These are runs of 6 systems, one row a step. Runs of the same system follow the same rule from any start.
D, run 1:
-3 -8 22 -4 -2 6 32 -11 8 1 4 11 17 9 -24 10 3 -6
6 8 -8 -22 11 -2 25 -2 -4 8 10 28 -20 -9 7 -3 -12 -1
-25 -1 -21 -9 29 2 -15 9 -4 0 4 -11 -12 5 17 0 5 -8
-15 -10 7 6 -13 -11 -4 1 1 -5 -10 -13 6 33 2 20 6 -22
28 1 -11 -4 -23 -12 3 -17 -4 14 -3 16 3 23 -14 1 -5 3
18 -1 -30 -8 11 -16 -7 0 -11 -8 -5 4 -5 -18 -3 -19 16 9
-9 8 1 8 -11 -7 -18 9 -6 -29 -7 -27 -8 -14 19 0 1 -5
1 6 12 13 -21 17 -11 -19 7 -2 7 -19 16 10 -14 6 -11 9
M, run 2, 8 rows:
-19 1 -4 -11 7 3 -20 18 8 -4 -14 -15 -13 -21 11 -23 -10 2
-19 13 18 12 13 4 11 5 1 -10 20 -23 7 0 5 14 -9 -12
19 5 1 -1 -10 3 23 -29 -8 -12 17 13 9 7 -15 15 6 3
6 -9 -18 -27 -8 -5 -2 -6 -2 -9 -21 20 -15 -14 0 -17 6 8
-28 4 -7 -10 18 -1 -14 19 4 1 -5 -19 -15 -4 17 -10 -11 -9
-11 7 6 14 14 0 10 -7 -2 -5 23 -23 16 18 -9 17 2 -11
25 -4 -8 -3 -17 -14 14 -21 -11 -14 -1 14 9 6 -15 8 17 1
6 -3 -20 -18 -14 -10 -20 2 -1 -3 -23 4 -19 -10 9 -21 -4 6
L, run 3, 8 rows:
1 0 1 -16 -8 -14 15 6 -8 -26 -13 12 -18 -24 14 -2 7 -6
-19 12 -3 -9 -1 20 -16 -5 7 10 8 -11 -17 7 13 -1 -28 3
-16 -14 9 -7 15 7 18 -6 10 -3 -1 -2 21 3 -29 -3 13 -4
6 11 -6 -8 5 -27 24 7 -15 -10 7 8 -15 -3 14 9 -1 -16
2 8 -26 -5 1 19 -22 -24 -3 7 15 -4 -7 15 0 2 -8 13
-13 -22 -1 -7 -5 -10 -1 -1 5 -18 -23 -9 14 9 -17 -2 24 -9
7 18 6 10 -9 -28 8 14 -8 0 8 -17 -7 7 13 7 -19 -16
18 9 -11 9 -1 17 -10 -23 -2 2 18 -4 13 -6 -18 -6 -3 23
Z, run 4 (8 x 18):
3 9 8 24 3 9 -13 14 -8 2 10 3 -11 -11 31 15 -3 5
-7 -7 7 3 -12 27 -9 -23 10 5 3 -2 13 20 -17 9 -2 9
-4 -11 4 -28 -9 -17 25 5 5 -3 -20 14 -7 2 -9 -8 -1 -16
12 22 -13 5 12 -15 -6 15 -8 10 12 -10 -14 -14 15 -12 -18 2
-5 -12 0 21 21 25 -16 -1 4 8 8 0 17 -1 -6 5 19 16
-7 -16 17 -3 -23 -3 10 -1 3 -3 -17 16 -1 22 5 21 6 -15
14 18 -13 -14 -15 -21 2 -7 -1 4 1 -15 -6 6 -12 -16 -25 -2
3 -7 -9 4 28 -1 -2 14 0 -2 -1 -1 10 -29 -8 -20 18 12
M, run 5:
13 7 -35 -19 3 -23 0 -13 -9 -5 1 -8 -5 8 -12 -15 0 -3
-6 -2 -21 -3 8 -16 -19 6 -6 -21 -9 -29 1 -8 -1 -14 14 -3
-5 10 2 10 -17 -15 -8 -3 -8 -27 2 -33 1 6 7 10 -1 -13
14 15 0 -4 -26 -10 5 -21 -2 -15 4 -19 6 3 -19 -6 -14 1
11 10 -4 -13 -6 -14 6 -1 -1 -20 -5 -10 -2 -32 -10 -24 -4 8
-11 17 -2 -4 5 6 -5 1 -6 -26 10 -18 -15 -28 17 -5 -8 3
-20 10 7 -11 -1 17 13 -22 0 -28 15 -14 0 -2 -5 12 -5 -5
1 5 -6 -28 -3 -12 33 -17 -4 -20 4 7 -7 -2 -11 -1 -1 -11
L, run 6 (8 x 18):
-21 11 0 2 15 0 5 0 -4 -3 18 -17 -4 20 13 20 -7 -18
11 -1 -9 -3 -3 2 14 -30 -5 -2 15 4 14 23 -25 12 8 1
13 -3 -25 -16 -13 -31 -2 -3 -10 -13 -17 -1 -9 5 -2 -11 8 -8
-6 11 -14 11 -2 -5 -32 4 -1 -2 2 -36 -1 6 6 -7 -9 0
0 -2 19 17 -9 4 3 -8 3 -20 4 -20 25 -5 -18 7 10 1
18 14 12 -6 -27 -15 19 -4 -6 -18 -2 5 -10 -17 4 -1 -12 -2
-2 11 -10 -15 -3 15 -15 -8 7 3 1 -6 -13 -18 -2 -23 -23 16
-31 -10 11 -9 19 10 6 8 10 -18 -6 -12 6 -18 -7 -9 10 -5
C, run 7 (8 x 18):
16 11 -25 1 11 0 -10 -3 -14 8 15 13 -20 -2 20 3 -1 9
-9 -20 -6 4 3 24 -27 -7 7 -4 -12 -2 10 2 -8 -2 19 15
-2 -13 27 7 -17 -14 8 25 7 6 -24 10 1 0 8 3 1 -13
21 18 -15 8 8 -20 -4 11 -6 27 11 -7 -5 5 3 -12 -19 1
12 -9 -15 2 18 14 -3 -12 -4 -5 7 13 11 -15 -13 -6 24 20
-7 -10 22 4 -19 18 -9 8 5 -5 -16 19 -12 -12 23 10 1 5
-4 3 7 8 -1 -4 -11 14 14 31 -4 -16 5 17 -7 -11 -24 -4
14 -5 -6 -4 23 -13 27 4 -3 11 7 18 11 -6 -18 -7 13 0
C, run 8:
13 -4 2 28 1 10 -5 -12 -4 3 15 0 23 13 -12 17 16 9
19 -7 6 -11 -35 -3 6 -11 1 -1 -19 26 -6 3 -3 0 -2 4
-7 8 -8 -14 3 -7 -13 14 8 6 -11 -14 -12 -19 2 -31 -21 3
-8 0 12 17 32 6 13 14 0 -1 17 -7 16 -19 -4 1 11 2
9 2 11 11 -11 16 10 -12 -6 7 15 24 -4 13 12 28 -2 3
-2 -7 -15 -22 -15 8 -15 -15 9 14 -15 5 -7 19 -12 -14 -13 4
-17 -12 1 -15 20 -14 10 22 5 -5 -16 -1 -1 -16 -3 -18 9 -11
-3 10 2 20 19 -5 -1 16 -11 1 17 -3 -6 -1 25 19 3 -7
T, run 9:
24 11 -14 6 -15 -23 -14 1 -1 14 -4 -16 6 6 -13 -19 -14 5
1 -8 4 12 -15 -4 -25 11 1 -20 -22 -17 5 -19 5 -10 13 7
-2 -1 30 12 -31 10 0 -2 3 -9 -8 7 -4 4 15 21 -6 -4
19 -2 12 1 -15 14 12 -16 9 13 3 21 11 -3 -21 -4 -7 15
8 -3 3 -13 6 -3 14 11 1 -5 -9 20 -9 -36 1 -19 4 9
-8 9 5 6 13 17 -6 13 -2 10 11 12 -20 -14 30 7 -11 6
-7 -17 -3 8 22 19 -2 -3 2 20 7 20 9 17 -2 14 16 5
5 -9 -13 -14 10 -28 19 9 -6 11 -9 16 -4 16 -4 0 9 -16
D, run 10 (8 x 18):
19 18 -17 -10 -8 -22 -1 6 -8 3 -2 2 -22 -11 13 -14 -18 1
-6 4 -19 17 17 3 -28 0 -6 -8 9 -28 7 1 3 -1 11 5
-2 -10 21 10 -27 2 4 -9 1 -23 -12 -2 13 6 -4 18 15 -5
17 9 0 -15 -20 9 7 -17 6 8 1 14 -6 -9 -13 -15 -21 15
-7 3 -12 -6 34 -2 6 10 -1 -6 10 -11 4 -25 -8 -20 7 3
-19 8 21 10 -2 3 8 8 -3 -19 8 -11 -6 -2 22 23 -3 -15
-6 -3 2 -4 -7 27 -3 -22 8 17 8 12 2 27 -9 12 -11 6
0 -16 -9 -21 14 -13 21 2 3 3 -11 17 5 0 -19 -12 16 -6
Z, run 11:
-6 1 21 -8 -27 10 11 -16 11 -1 -4 -2 5 16 -14 5 -20 -5
9 5 -7 -25 8 -13 25 1 2 5 0 12 -7 -16 -12 -22 -11 0
2 5 -12 8 23 6 -15 18 -5 12 7 8 -15 -19 24 -5 1 11
-16 -11 10 17 0 26 -20 -1 9 14 1 -3 8 21 4 17 2 3
-3 -9 10 -14 -16 -13 21 -5 8 7 -12 5 7 27 -19 4 -5 -18
22 12 -21 -8 6 -32 7 9 -9 8 0 -1 -7 -7 -3 -20 -7 -1
7 -4 -11 23 16 6 -27 14 -5 3 1 -6 6 -16 9 -6 17 16
-8 -13 25 19 -22 12 -8 1 6 -6 -11 1 11 12 3 21 10 -3
T, run 12:
-10 -17 -6 -20 -13 0 2 -7 1 1 -18 21 -11 27 5 13 8 -12
3 5 3 -7 -1 -13 5 10 12 30 -5 -7 3 12 -15 -19 -26 -6
11 3 -1 23 14 -16 -9 20 -5 -5 1 -19 15 -23 -2 -13 12 7
4 -1 -1 11 -19 1 -13 -5 -14 -22 -2 4 -11 4 25 25 13 -1
-1 -10 1 -12 -23 16 -6 -18 11 14 -11 14 -1 25 -11 2 -11 4
1 -7 14 -7 3 -12 17 16 13 9 -15 1 10 -18 -18 -25 -5 -1
12 18 9 20 6 -8 2 17 -10 -6 14 -5 -6 -28 21 2 -5 5
3 -7 -12 8 -2 27 -19 -18 -7 -2 7 16 -4 7 11 18 15 16

Which system made each of these runs?
run 13 (2 x 18):
-11 1 -2 -25 -18 -14 9 -2 3 4 -14 1 -17 23 3 1 -18 -19
3 10 3 11 8 -2 -9 7 11 18 6 -26 16 -3 -19 -21 -18 7
 | T
run 14 (2 x 18):
31 -4 -25 2 4 -8 -8 -6 -10 4 -1 15 3 -11 -9 -13 16 18
-3 -1 -2 2 -6 -7 -17 14 -4 -26 -16 -11 -10 -28 18 -9 10 3
 | D
run 15:
-31 -8 4 2 22 5 -10 25 7 9 -6 -7 -6 4 18 3 0 -11
2 -9 -3 17 15 -10 3 7 -5 18 7 2 13 30 -3 18 13 -11
 | C
run 16 (2 x 18):
-2 -8 23 6 -25 -2 -5 17 4 -12 -24 7 -9 -16 20 3 1 -2
14 4 23 16 -17 19 2 -3 7 20 6 19 3 2 2 9 -16 12
 | T
run 17, 2 rows:
-5 6 21 2 -28 24 0 -21 5 -15 4 -2 -1 0 2 14 -13 5
0 1 14 -24 -8 1 29 -5 10 2 -4 14 -3 -13 -14 -13 -17 -1
 | M
run 18 (2 x 18):
-3 18 -17 -20 18 3 7 -3 -2 7 17 1 -19 -10 4 -14 -23 3
-27 -4 -6 3 29 0 0 5 -4 -12 11 -19 6 8 4 12 15 -14
 | D
run 19, 2 rows:
-13 -9 -5 -20 4 14 19 -22 -5 -20 5 18 -6 8 -1 18 16 -5
-11 8 -10 -29 10 -1 18 -8 6 12 9 1 -12 9 -9 -10 -23 -9
 | T
run 20 (2 x 18):
-9 -16 -7 1 -5 -21 -5 5 -5 -15 -17 -11 7 22 0 11 23 -19
11 12 0 1 -29 -21 -2 -6 -1 4 -3 -17 -1 24 -5 2 -21 -11
 | T
run 21 (2 x 18):
-9 -18 17 -3 -12 12 -4 4 20 14 -21 4 14 6 -19 -12 -4 3
10 6 18 12 8 -18 17 30 1 18 0 11 -3 -11 12 -3 -10 -7
 | M
run 22, 2 rows:
-21 -9 5 -11 19 -10 13 22 10 22 -8 2 -2 13 0 -6 -8 -19
14 12 -8 22 19 -22 1 15 -8 15 18 -17 11 7 -2 0 -1 -5
 | T
run 23 (2 x 18):
-21 -9 -7 -23 6 -20 7 9 5 -11 -18 -16 -2 6 -10 -13 3 -20
-3 9 -8 7 17 -23 8 12 -16 -18 12 -15 -4 -3 15 12 10 -15
 | C
run 24 (2 x 18):
17 11 15 3 -22 -2 15 -11 -6 -27 5 2 0 -24 -1 3 -2 7
-4 10 0 -21 -18 11 -5 -8 7 -8 -8 2 -18 -19 4 -17 -23 9
 | L
run 25:
30 14 11 16 -16 -10 10 1 0 22 9 8 6 1 -8 -2 -18 6
15 -5 1 8 3 16 -11 3 5 7 -4 12 6 -29 -6 -18 5 26
 | M
run 26:
0 12 -2 2 0 -20 2 16 -5 17 3 -3 -16 17 19 7 -20 -16
9 -1 -12 12 13 9 -12 -12 4 15 14 -11 22 12 -26 -6 3 13
 | M
run 27 (2 x 18):
-9 -9 5 17 4 3 -19 22 0 16 -8 7 -7 14 26 16 4 -7
3 -1 4 9 -15 -3 -5 -8 8 16 0 -14 17 33 -19 5 -10 -5
 | Z
run 28, 2 rows:
3 -13 -24 3 14 -4 -19 3 -6 -13 -9 -5 8 -13 -6 -13 28 10
-17 -1 7 -5 -16 -9 -4 9 -3 -11 -13 -1 -19 13 26 17 -5 -19
 | T
